In the rows, zero is written as 128.
The rows below fall into families. The same turns and mirrors carry the whole set onto itself and the rows of a family onto each other. For each named row, which other rows are in its family? Write them in the order they are listed.
These 40 rows form 5 families of 8 rows each.
Parol: [117  99 147 104 142 108 112 107]
noka: [106 167 106 133  99 144  94 121]
Pinim: [119 118 122 122 126 151 167 124]
Viked: [103 134 122 112 169 127 136 121]
malut: [114 158 100  86 119 171 132 134]
zup: [114 125 159 100 117 105  96 104]
rifad: [123  99 133 120 114 142 156 118]
Nezev: [ 87 130 153 120 152 121 125 118]
Fid: [ 91 157 134 117 157 127 130 125]
zuler: [ 87 129 129 153 115 140 107 126]
lafug: [113 158 112 131  88 136  86 115]
nir: [128 105 134  82  85 147 106 115]
rizo: [115  89 144  93  99 149 117 120]
laku: [105 109 139 110 162 121 128 116]
zafo: [132 110 141  88 120 105 100 101]
Megu: [128 155 104  77  99 163 116 125]
fuv: [148 111 129 100  85 135 135 107]
mora: [ 88 148 116 151 121 144 111 128]
gamu: [149 150 103  94  95 148 142 115]
musat: [ 95 119 135 149 103 133 100 119]
los: [101  92 139 106 120 156 132 127]
Sopu: [139 162 112  79 124 118 102 108]
mami: [102 140 108 102 134 174 144 137]
funa: [105 125 134 139  90 129  89 115]
Gep: [126 170 130  85 112 115  93 106]
zaru: [ 95 114 125 108 135 167 144 137]
diz: [135  98 137 111  99 134 143 109]
Peses: [100 179 122 105 148 130 123 121]
kagot: [153 135 116  92  85 140 134 109]
daz: [ 96 162 107 143 113 147 106 128]
kesaf: [111 162 107 102 162 131 129 122]
gona: [126 171 100  88 144 129 117 118]
muz: [139 139 126  78 116 110  95  99]
lofad: [113 140 124 132  84 130  83 113]
Befe: [123 139 109 115 124 156 166 125]
Vameb: [123 147 148  88 106 105  91 102]
muzi: [ 99 119 160 114 134 110 112 111]
tavag: [116 186 119  91 127 126 108 114]
giso: [136 154 101 105 112 154 155 121]
nibeb: [133 135 117  73  84 154 105 118]

The rest of the family of muz: Parol, Viked, laku, zafo, Sopu, kesaf, gona
The rest of the family of mora: noka, zuler, lafug, musat, funa, daz, lofad
The rest of the family of zaru: malut, nir, rizo, Megu, los, mami, nibeb

The rows below fall into families. The same turns and mirrors carry the whole set onto itself and the rows of a family onto each other. For each named row, which other rows are in its family? Write them in the order they are listed.
These 32 rows form 4 families of 8 rows each.
guki: [139 108 139  88 104 146 126 109  67 121 135 135 136 118 138 147 132]
taram: [157 120 131 135 145 119 145 157 163 142 107 156 105 127 141 105 140]
pufa: [139 111 132 149 100  98 151 133 143 134 106 101 139 137 122 155 133]
ged: [151 120 131 135 148 134 134 121 143 120 151 149  96 118 116 106 178]
robof: [142 122 151  79 115 141 120 111  68 132 119 140 139 126 142 145 121]
dof: [120 121 136  88 132 150 152 105  75 134 147 111 119 144 118 116 120]
Lobi: [134 135 105 154 113 108 119 135 147 130 129 123 158 151 151 153 151]
Gom: [153 124 134 125 157 125 146 156 163 147 122 150 102 121 126  91 136]
fefa: [158 138 131 134 150 124 134 118 147 115 155 142  95 112 129 101 172]
Sena: [127 103 128 136 101  91 152 124 147 136  99 114 140 131 125 145 146]
labi: [115 137 136  81 128 160 134 113  84 135 150 112 123 142 107 109 123]
meboz: [140 150 122 107 146 158  94 126 138 145 131 142 153  92 116 126  94]
kupe: [144 147 125 120 147 157  96 115 131 141 120 137 153  94 114 138  85]
zib: [144 149 139 109 138 146  94 112 121 146 120 141 146  86 108 127  88]
Lum: [122 138 108 148 126 110 123 128 157 131 131 114 153 159 150 136 161]
mon: [135 142 112 138 115 105 126 124 147 121 131 108 161 153 149 149 160]
bese: [144 118 142  86 103 152 127 120  70 124 124 143 133 121 139 150 112]
Fesi: [139 140 134 101 137 160  97 118 128 143 119 136 146  89 100 135  88]
Levu: [113 165 107 129 124 145 118 128 112 131 151 117 132 108 117 137  74]
kanet: [126 169 107 130 126 141 117 146 111 149 142 118 145 111 129 128  74]
Zet: [112 132 128  83 132 162 139 116  81 126 146 118 108 146 114 120 116]
fadat: [149 109 143  92 120 157 132 109  68 120 127 143 130 128 137 150 125]
zogik: [151 126 130 124 146 115 156 150 160 138 111 154  99 111 140 107 139]
zel: [127 142 115 157 124 114 117 132 150 121 124 106 156 155 139 138 163]
zop: [134 102 129 147  95  88 148 136 127 137 113 103 140 137 134 146 140]
kosas: [135  95 141 153 103  94 146 129 142 136 102 114 133 133 120 146 146]
laka: [165 125 136 124 149 126 159 156 157 136 119 149  93 127 126 103 139]
gizu: [149 136 138 151 141 127 136 131 137 108 149 144  97 124 131 105 176]
pilom: [121 118 143  90 126 156 148 118  75 135 148 113 114 136 104 116 129]
zenob: [120 173 113 125 121 141 114 130  99 139 155 112 134 104 131 131  81]
kuvu: [141 129 122 150 138 117 138 119 142 117 156 140  93 119 130 104 175]
vuviv: [125 167 109 130 138 138 121 129 114 145 146 112 139 101 129 123  72]

The rest of the family of kupe: pufa, dof, fefa, mon, fadat, laka, vuviv
The rest of the family of Fesi: taram, labi, Lum, bese, kosas, zenob, kuvu

